In the data rows, the value 50 means zero.
Some points, one per row:
tensor([62, 60, 62, 74, 65, 55, 58, 59, 57, 58, 56, 60, 59, 54, 62, 67])
tensor([61, 62, 59, 69, 64, 68, 66, 70, 81, 58, 61, 73, 58, 63, 60, 58])
tensor([60, 60, 55, 65, 65, 62, 61, 61, 65, 59, 62, 81, 62, 57, 56, 72])
tensor([59, 59, 57, 56, 61, 59, 63, 61, 57, 62, 65, 65, 57, 61, 58, 65])
tensor([67, 64, 69, 71, 66, 61, 62, 64, 56, 67, 65, 59, 62, 58, 68, 55])
tensor([67, 65, 78, 69, 59, 62, 62, 62, 63, 61, 63, 63, 70, 70, 75, 61])
tensor([63, 66, 57, 53, 65, 65, 63, 61, 60, 66, 64, 62, 61, 70, 59, 65])
tensor([66, 61, 69, 66, 60, 62, 63, 64, 58, 67, 66, 60, 58, 61, 59, 57])
tensor([57, 60, 52, 55, 65, 67, 63, 64, 53, 90, 99, 63, 54, 54, 55, 69])
tensor([77, 67, 70, 71, 64, 63, 61, 61, 58, 65, 79, 65, 62, 60, 63, 61])
tensor([55, 62, 75, 52, 55, 60, 55, 55, 70, 54, 55, 57, 86, 88, 69, 56])
tensor([59, 57, 63, 63, 59, 54, 63, 57, 81, 56, 54, 59, 60, 60, 75, 58])
tensor([67, 62, 60, 60, 60, 57, 59, 60, 63, 58, 56, 59, 61, 63, 71, 61])
tensor([64, 63, 57, 66, 68, 65, 61, 61, 56, 75, 84, 66, 56, 55, 56, 75])
tensor([74, 64, 63, 67, 61, 56, 61, 62, 69, 57, 56, 57, 58, 66, 65, 60])
tensor([63, 60, 60, 65, 63, 61, 59, 61, 58, 62, 60, 58, 60, 61, 64, 61])
tensor([69, 60, 65, 85, 66, 64, 63, 65, 76, 56, 58, 63, 66, 59, 61, 55])
tensor([75, 60, 66, 61, 59, 60, 62, 57, 55, 63, 65, 63, 67, 60, 63, 58])
tensor([55, 58, 55, 60, 62, 61, 71, 84, 60, 72, 74, 66, 53, 55, 53, 58])
tensor([56, 59, 54, 69, 59, 66, 61, 58, 61, 61, 56, 57, 62, 57, 58, 66])
tensor([55, 63, 55, 58, 62, 70, 60, 63, 54, 69, 65, 61, 64, 55, 56, 66])
tensor([62, 60, 61, 74, 61, 60, 57, 59, 54, 65, 63, 58, 60, 54, 60, 69])
tensor([59, 59, 54, 63, 62, 60, 65, 68, 56, 79, 89, 64, 55, 53, 54, 59])
tensor([70, 62, 90, 61, 58, 58, 62, 56, 68, 56, 59, 59, 64, 82, 65, 59])
tensor([62, 61, 56, 60, 60, 64, 66, 65, 69, 57, 55, 60, 66, 63, 69, 56])
tensor([54, 58, 55, 63, 62, 56, 64, 64, 56, 67, 66, 70, 56, 54, 54, 68])
tensor([69, 66, 67, 56, 61, 62, 64, 65, 62, 59, 58, 60, 64, 72, 78, 57])
tensor([64, 63, 66, 59, 60, 58, 63, 66, 61, 64, 67, 61, 64, 60, 63, 59])
12 more points follow, each with its number after it:
tensor([56, 59, 62, 69, 59, 59, 64, 70, 58, 66, 67, 63, 58, 57, 58, 62]) 0
tensor([56, 64, 66, 60, 62, 62, 59, 71, 60, 58, 57, 57, 66, 58, 62, 57]) 1
tensor([55, 61, 54, 54, 59, 62, 57, 56, 53, 68, 75, 63, 60, 55, 56, 71]) 2
tensor([68, 61, 57, 62, 62, 58, 64, 65, 60, 65, 64, 63, 54, 61, 59, 63]) 3
tensor([67, 62, 56, 55, 60, 63, 63, 56, 62, 58, 55, 63, 81, 67, 70, 63]) 4
tensor([62, 62, 67, 69, 62, 60, 61, 68, 60, 58, 57, 59, 60, 60, 64, 56]) 5
tensor([64, 62, 62, 56, 62, 63, 58, 57, 61, 59, 60, 58, 64, 67, 60, 68]) 6
tensor([63, 61, 55, 61, 62, 59, 63, 62, 62, 61, 60, 60, 63, 58, 66, 58]) 7
tensor([55, 59, 57, 72, 60, 67, 61, 61, 81, 57, 56, 64, 55, 57, 57, 63]) 8
tensor([52, 59, 56, 52, 54, 74, 55, 55, 60, 63, 61, 60, 65, 66, 66, 59]) 9
tensor([60, 60, 78, 53, 55, 62, 55, 55, 67, 55, 56, 60, 77, 75, 69, 60]) 10
tensor([61, 58, 71, 59, 60, 56, 66, 67, 61, 62, 69, 57, 54, 56, 58, 56]) 11
Which three of these numbered points are nearest to each point below, ignoring the direction in which the first points spread most? Their numbers follow each, nearest first.
tensor([54, 60, 54, 55, 57, 59, 56, 57, 54, 75, 70, 59, 58, 56, 55, 68]) > 2 6 10
tensor([65, 62, 69, 61, 59, 61, 58, 60, 65, 59, 55, 57, 77, 67, 73, 58]) > 7 10 4
tensor([57, 56, 80, 66, 60, 53, 65, 63, 75, 56, 57, 60, 56, 55, 66, 54]) > 11 0 5
tensor([74, 58, 87, 67, 57, 54, 61, 54, 66, 54, 56, 58, 64, 70, 69, 60]) > 11 3 0
tensor([79, 66, 62, 59, 63, 57, 58, 60, 62, 58, 58, 62, 70, 77, 62, 76]) > 6 3 4
tensor([70, 64, 61, 65, 65, 63, 62, 64, 55, 77, 99, 63, 58, 57, 55, 60]) > 11 10 3
tensor([59, 59, 60, 68, 62, 63, 66, 65, 99, 54, 56, 69, 60, 70, 60, 58]) > 8 3 0
tensor([79, 59, 64, 62, 59, 58, 63, 55, 68, 57, 56, 59, 58, 81, 65, 62]) > 3 6 7
tensor([63, 61, 58, 74, 62, 64, 64, 65, 83, 57, 62, 74, 57, 62, 58, 61]) > 8 3 0
tensor([74, 62, 70, 72, 59, 61, 62, 65, 66, 60, 59, 57, 58, 72, 70, 58]) > 3 5 0
tensor([58, 58, 58, 56, 61, 58, 58, 56, 57, 61, 58, 58, 59, 60, 63, 58]) > 7 2 6
tensor([70, 60, 76, 80, 64, 59, 60, 57, 99, 53, 55, 67, 62, 76, 70, 64]) > 8 3 0
tensor([61, 58, 59, 68, 59, 56, 63, 60, 57, 63, 64, 62, 58, 56, 60, 60]) > 0 5 7
tensor([55, 64, 61, 57, 61, 65, 60, 68, 59, 59, 58, 59, 60, 59, 61, 61]) > 1 5 7
tensor([70, 58, 99, 56, 55, 55, 55, 54, 87, 53, 53, 57, 78, 83, 73, 57]) > 10 11 6
tensor([61, 59, 56, 54, 60, 65, 62, 58, 58, 65, 64, 59, 55, 67, 59, 68]) > 6 2 3
tensor([68, 66, 64, 60, 67, 61, 64, 62, 61, 61, 59, 62, 76, 65, 62, 61]) > 4 6 7
